In the data rows, the value 128 means zero.
Here are some points, each followed by its number:
[109 125  78  75  65 132 142 104  53 167 146 159  81 144 144 117 106 169
 155 126 166 176 106 117 165  66 116 122  94 140 129 144 114 117 112 170
 171 128 128 146 129 129  97 110 109 165 123 155 125 136 112 133 143 124
 151 123 154 119 119 118 119 112 119 181] 0
[180 141 166 108 183  88 184 146 118 205 153  70  98 164 185 133 114  87
  87 114 132 173 140 201   6 102 195 154 123 174 106 128 132 209 130  61
 107  77 148  83 116 136 113 117  82 110 149 143 171 145 160 151  70 159
 131 166 148 110 120  84 152  34 156 142] 1
[123 114 137 122 180 115 200 123 119 121 111  56 127 173 162 124 135 119
  87 132  87 148 126  68 108  92 108 106 140 160 109 152 137 192 130  85
 156 101 115 112 118 118  94 141  85 142 111 165 111 117 123 109 125  98
 117  79 145 130 107 147 106 103 162 156] 2
[117 146 121 127 113 139 136  93 111 167 117  81 118 147 153 124 137 112
 137 184 134 125 188 125 176 104 114 146 117 197 171 184 100 100 110 169
 141 143 172 142 130 121 123 149 144 145 134  98 100  98 175  75 154 125
 112  58 168  89 141 140 117 201 122 145] 3
[ 77 146  98  95  82 146 117  71  77 112 116 200 119 108  71 139 116 160
 185 127 202 167 122 109 255 144  86  87  69 135  79 167 172  21 177 168
 145 250 152 199 108 115 171 111 116 184 101 151 156  99 124 105 141 139
 151 112 138 143  95 122 130 191  95 145] 4
[129 108 118  90  91  90 187 131  66 124 133  96 100 132 105 117 151  93
 102 121 102  62 198 129  92 133 144 172 141 104  72 122 133 119 115  73
 177  61  17 120 129 100  86 139 140 145 138 126 103 149  84 144 133 116
  86 151 172 225  87 125 105  77 116 143] 5
[184  83 192 185 103  76 187 127 109 127  27   2 178  59 194  87 156 174
 146 187   0   0 184 139  51 255 209 144 122  78 102 127 139 124  51  78
 136 126  19  82 158  67 152 139  80  47 125  71 124 123   0  99  87 114
  71 127 129 145 103 112  66 188 104 100] 6
[130 147 121 184 172 165 120 117 165 136 159 135  94 161 126  97 126 108
 154 124 156 147 118 125 146 120 122 131 107 136 159 130 104 122  99 137
 133 137 175 145 114 136 156 116 102 122 128 149 148 114 159 104 112 132
 130  93 106 122 141 179 151 153 135 116] 7
[139 139 111 134 124 144 145  75 132 120 159 125 152 106 104 139 138  98
 147 147 155  79 140 115 164 149 157  86 159 112 105 112  98 128 125  99
 157 176 144 177 105 156 143 150  95 105  82 122 158 126  94  81  84 111
  82 166  94 150 157 124 137 158 122 112] 8
[103 147 150 144  79 153 132  65  93 142 135 122 138 124  86 137 113 117
 122 130 171 123 101 112 102 101 153 109 123 155 109 176 101  93 114 181
 150 162  86 146 150 147 180  88 102 110 132 131 126 101 150 107 138 128
 131  89 155 107 112  68 110 150  62 129] 9
[189  85 154 174 164 166 179 133 185 122 134  82 110 130 200 109 122 103
 101 143  59 132 193 111  52 110 146  82 184 116 111  91 109 183 100  27
 118  76  59 106 118  88  86 151  63 128 148 123 111 165  89 140  84  70
 138 163 113 123 159 141  95 137 183 113] 10
[122  90 138 129 153 160 105  99 173 129 136 199 130 167 163 158  90 162
 168 129 101 176  95 109 123 131 109 130  99 161 139 110 123 135 206 151
 110 162 157  83 115 169 117 117 129 145 130 126 163 118 128 143 168 136
 153 112 100  94 136 155 147 153 134 128] 11
[ 92 168 102  60  94 167 174  67  13 160  90 111 123 133  59 118 157 170
 121 210 135  94 125  68 182 141 173 136 122 141  79 152 154  49  69 123
 153 118  74 187 172  88 121 161 154 147  83 110 114 112 136  76  95 112
  68 115 150 163  61 100  70 143  97 141] 12
[106 128  98 168 200 145   0 162 244 154 164 162 119  69 155 133  99  91
 166  97 160 190   0 224  97 132  51  68 157 102 189 107 190 125 147 240
  22 200 255 133  91 146 195  27  83 122 143 126 176 125 205 223 143 207
 241 139  87  44 199 155 226 146 153 115] 13
[112  93 120 107  77 152 142 114  95 113 162  79 104 140 129 131 121 155
  98 110 169 167 100 144  96 102 110 142 136 163 146  93 123 131 127 104
 121  78 134 159 184 164 111 172 165 169 107  71 100 107 135 173 155  55
 123 133 130  97  64 181 162 114 103 108] 14
[141  80 153 133 189 142 107  92 174 165 137 148 160 113 174 120 139 133
 169  77  95 123  96 166 157 161  89  85  79 147 106  91 109 137 141 176
  84 198 147 105 111 133 135 117 109 149  87 155 193  97 122  95 120 162
 170 104  77  76 177 143 121 136 109  84] 15
[ 89 140 102 101 137 200 139 117 128 173 120  80 126 150 160 139 165 155
 133 142  57 134 185 175  81 141 153 123 117 166 178 143  84 151 159 132
 146 127 113 104 132 119  90 103 126  66 120 102 179 144  94  72 139 165
  59  73  88 121 181 113  93 131 154 146] 16
[157 120 115 162 208 143 100 167 186 129 127 134 128 120 149 119  92  94
 128 120  98 142 167 184  67 127 147 107 117  82 138  96 160 166 112 100
  99 108 194 107 101 125 106 143  85 130 132 135 157 149 131 163 118 160
 186 151 115 122 163 120 186  81 165 124] 17
[ 68 169 135  78 118 133 157  87  69 145  57 161 127 138  48 158 114 164
 150 166 160 126 141  87 132 162 106  84 162 159 124 169 122  39 140 197
 182 173  95 148  90 136 172 141 141  88  89 115  72 114 128 110 143  70
 126 129 158 153  61  92  66 159  99 174] 18
[140 142 128 182 188 111 124 208 227 138 171 142 156 137 180 147 109  82
 107  63 104 120 129 179  83 108 155 124 144 108 160 103 173 203 167  74
  89 113 168  57  83 131 102  98  68 107 146 170 184 134 152 164 116 171
 157 151 108 115 187 127 150 101 151  99] 19
[133 134 135 115 115 140 152  93  86 124  87 154 137 106 140 131 120 155
 124 168 138 112 135 110 179 150 152 122 133 112 107 165 155  76 111 149
 124 174 103 136 127 101 128 140 157 122  88 125 143 144 107  74 137 102
 107 140 111 112 152 126 106 154 125 150] 20
[172 141 156 179 197 111  99 203 242 128 126 135 162 129 152 153 132 111
  84 121  84 128 114 160  21 135  89 118 184 136 166  16 103 225  85 104
  89  65 108  27 117 159 133 138 104 115 134 188 126 175 106 182  96 140
 159 200 113 138 110 124 154 104 136  93] 21
[149 129 114 116 170 144 134 126 164 140 249 109 113 104 225 108  83 140
  89  84 143 219  39 165 129  34 126  97 144 154 142  50 109 196 189 153
 126 146 174 132 109 169 182 100  51 191 177  96 160  37 162 169 155  98
 226 101 122  71 190 159 179 117 172 139] 22
[141 108 132 115  77  95 153 136  87 115 125 107 141 106  62 121 165 123
 102 145 143 105 143 117  96 114  82 146 122  96 167 130 119 128  91 137
 142 136  80 206 138 117 128 166 231  69 128 110 111 139 129 117 143 103
  98 159 117 142  87 128 142 166  99 116] 23
[148 158 141 101  82 148 111 125 106 160  75 128 126 112  88 162 142 124
 144 150 146 120 139 111 151 143 122  98 127 122 117 114 122 102 124 140
 127 141 150 131 163 150 166 157 160 140 110  90  83 128 172 125 132 109
 106 127 157 119 130 118  97 114  90 122] 24
[ 73 142  36 173 187 135  55  82 153  89  71  92 121 131 176 181 120 128
 130 114 158  93 108 167 182 163 108  89 109 158  92 135  89 150 166 172
 125  88 185 114 102 139 104  62  96  89 170 111 148  81 168 131 138  93
 185 187 150 101 155 172 109 153 113 110] 25
[100 120 126 160 155 149  83 169 176  99 116 100 123 138 116 113 113 145
 172 113 128 142 108 119  97 118 139 118 156 155  98 148 109  99 143 145
 104 133 170 157 126 133 149 119 135 120 108 134 172  97 180 123 130 164
 168 123 126 101 147 132 159 129 146 113] 26
[157 106 142 182 136 101 162 132 112 101 119  90 151 116 123  90 125 129
 125 133  84  75 180  98  91 145 116 134  83  98  97  74 149 160 117  48
 155  81 118 136  83  93 106 143 153 125 117 115 147 165  90 116  98 119
  98 141 122 181 141 126 117 111 129  91] 27
[207 152 123 244 154 120  88 221 255 123  79  48 191 138 168 111 137 117
 135 116  48  68 167 190  52 199 127 142 130  57 112  61 178 175  93  51
  74  80 142  68 116  83 109  86  99  84 156 126 196 193 148  91 171 185
  82 151  29 141 182 144 157 150 172  86] 28
[ 94 182 127  70 102 116 170  57 108 142 110 122 139 164  47 115 139 149
 130 124 120 141 121  30 190 132 122 136 170 153 195 179  85  90 135 142
 191 156  70 162 120 108 149 148 150 105 117 172  89 132 127  96 121  90
  58 106 182 163  70 134  62 147  97 106] 29
[138 115 110 140 154 148 143 125 140 124 130 137 131 126 159 121 149 105
 129 143  99 135 146 155  73 139 138 136 132 113 165  96 146 186  92 105
 134  96 116  81 121 132 137  97  91 122 122 118 116 144 145 141 129 151
 125 150 129 125 132 141 150 161 130 123] 30
[117  66 125 144 102 149 181  78 107 174 167 153 125 108 127  77 149 134
 147 158 149 202  95 137 153  70 102  73  91  90 163 172 120 160 151 152
 117  85 132 154 141 161 126 115 164 142  81  81  78 114 102 143 182 142
 168 169 155  59 106  83 160 180 134 160] 31
[ 94 110 104  57  63 200 213 129 104 103 117 146 146 143  84 117 149  82
 170 122 148 166 101  65 217 102 183  90  69 141 122 189 107  79 193 192
 157 210 155 127 140 109 117 128 199 127 143  60 140 110 150  81 117 148
 125 119 168 142  95 157 116 103  88 167] 32
[119 113 133 110 105 127  90 157 188 120 161 185 123 131 169 117 135  90
 157  71 149 173 123 165 103 123  81 135 114 135 146 102 114 167 153 153
 153 129 181  98 132 134 120 107 134 123 130 125 158 107 119 118 123 144
 141 148 129 142 126 108 177 121 147 138] 33
[ 89 149 163  52 104 158 186 106  85 155 157 172 149 148 117 123 140 173
  99 119 122 219  91 102 181 129 151 154 127 151 172 162 119  97 200 159
 159 187 116 119 146 127 178 129 134 165  91 122  93  75 163 119  92 146
 135  89 183 105  89 106 154  87  68 121] 34
[116 151 154  99 103  84 165 114 117 158 118 129 114 140 121  93 122 152
  97 146  62 123 140  95  98 125 151 161 129  93  97 130 155  88 154  72
 141  97  54  87 155  95 137 145 123 157 145 160 104 160 160 155  80 121
 120 162 167 129 104 119 116  87  88 112] 35
Which three points above are nearest to each new point, looking only along the 2 directions in which the numbered points spread most? Their numbers follow each, nearest first.
[129 149 131 137 115 138  81 119 149 121 150 154 118 112 106 146 113 104
 155 147 172 145 103 121 135 124  87 120 131 118 142 123 120  70 156 156
 117 170 173 130 105 137 155 116 113 154 113 125 122  86 157 116 123 123
 140  74 119 134 141 147 126 143 137 111] 31 7 11
[161 112  96 110 131  81 151 108 114 111  90 128 141 171 141 101 112 126
 123 161 101  78 176 101 121 128 141 146  98 160 147  98 147  81  89  66
 128  83 131 162 130  93 128 165 133 172 137 109  94 121 124 120 140 106
 125  97 144 139 108 129  70 149 151 155] 35 23 2
[ 91 135 142  63  99 129 137 195 138 102 143 105 124 125 143 110 107 120
  62 144 123 138 157 108 119  95 122 178 176 120 130  63 115 128 158 101
 126  56 117  64 179 119 109 143 107 172 122 152 106  95 117 149 103 146
 134 175 157 134  99 102 160 105 175 131] 16 2 30
[160 120 100 137  64  71 194 183 106 103 130  95 107 142 104 111 150  99
  59 107  90  81 226 109  23  95 168 140 173 135  67   5 140 201  54   0
 127  29  75 127 185  88  97 186 164  94 159 206 135 184  77 134  74 153
  67 186 184 223 148 114 102  54 161 103] 6 27 10
[107 124 152 179 158 140 123 184 146 135 117 117 136 140 163 157 100 110
 100 108 100  95 102  98  98 122 106 131 144 102 122 117 138 134 125 113
 122 136 145  97 137 126  95  90  71 168 135 130 145 152 131 138 127 151
 141 104 104  69 177 171 155 131 146 119] 30 33 17
[ 98 114 139 121 112 157 156  87 139 127 136 101 134 167 135 133  87 104
 178 100 170 116 116  97 167 155 137 119 112 127 143 149 139 102 145 170
 142 168 178 131  82 119 123 109 118 185 137 142 151  78 175 104 180  94
 159  90  74  74 123 190 160 166 144 152] 31 7 11
[161 135 154 122 127 124 152 115  76 100 124 126 158 126 130 110 169 102
 126 145  80 103 151  83 117 141 136 101 133 132 149 137 128 124  96  98
 146  96  69 137 135  91 132 154 108 107 157 110 102 140 110 128 106  60
 104 140 135 137 111 120  78 160 129 137] 35 23 2
[139 147 116 122 129  74 142 132 125 129 162 126 109 121 165 104 124 117
 129 150 109 123 130 137 147  85 107 146 168 129 133 115 122 155 125 138
 107 113 122  78 157 113 115 124 137 128 148 174 127 150 123 147 109 173
 116 139 149  95 115 139 119  89 109 124] 16 30 2
[104 120 101 180 146 143 110 113 136 123 110 142 115 159 158 120 119 128
  87 159 109 140 152 148  79  95  92  96 116 127 108 108  98 171 146 121
 159 114 187 106 107 101  75 103 135 116 103 147 104 132 105 106 152  90
 170 156  89  96 140 152  94 134 105 158] 30 16 7
[ 70 103  96 135  98 162  56 121 100  86 117 169 105 113  66 108 144 125
 154 122  84 177  98 167 222 138 101 120 115  59 140 142 130  95 148 188
 108 167 188 120 121  95 149  84 163 109  88 119 104 179 170 128 170 119
 145 143 139 121 178 135 141 104 113 136] 31 0 11
[194  67 161 119 112  81 120 235 106 125 123  19 144 118 156 100 160 113
  49 170  33 101 185 170  21 156 155 164  80 129  77  83 163 226  90   0
 102  67  87  89 160 100  62 114 159 133 117  81 148 169  66 135 184 184
  94 141  84 157 171 127 132  61 181 155] 10 27 28
[129 155 110 108 121 148  89 122 109 142 137 153 114  99 144 167  98  90
 129 125 161 179 105 117 159 119 139 128 150 143 121  89 165 126 129 185
 112 122 142 116 124 142 124 121 107 129  86 142 141 148 131 153 123 125
 126 163 124 113 130 154 149 163  97 114] 7 26 31
[153 126 102 134 147 130  89 125 207  89  76 136 133 144  97 145 110 150
 158 143 136  79 106 144 165 185 113 101 133 101 121 149 165  82 141 171
 149 177 152 139  82 109 145 147 126 120 146 109 168 141 130 126 118 142
 130 156 101 146 133 135  95 164 124 103] 14 7 8
[132 177 162 160 149 131  97 159 137  61  86  84 176 130  43 131 127 136
 162 148 115  53 186 115 119 201 163  99  83 135  98  47 129  69 105  98
 151 153  87 162 108 141 163 110 147  92  91 122 124 107 131  75 108 125
  72 126  65 172  98  84 110 112  86 160] 35 23 2
[112 143 183 102  88 104 192  54  58 115 146 144 105  91 115 103 117 173
 177 171  97 171 159  62 129 145 210 101 209  84  57 140 144 101 126 105
 133 179  27 114 131 153  89 178 149 110 135 104 110 156 136 105 119 146
 131 150 124 178 104  98  87 135 154 160] 23 20 35
[133 123 117 135 145 116  81 175 163 124 132 153 102 109 145 134 124 144
 113  85  95 164 144 167 123 108 151  94 130  83 145 113 125 174 138  50
 100  92 153 116 143 100  94 136 143 173 156 125 137 130 115 127 130 151
 130 176 148  88 131 151 154 116 185 125] 30 1 17
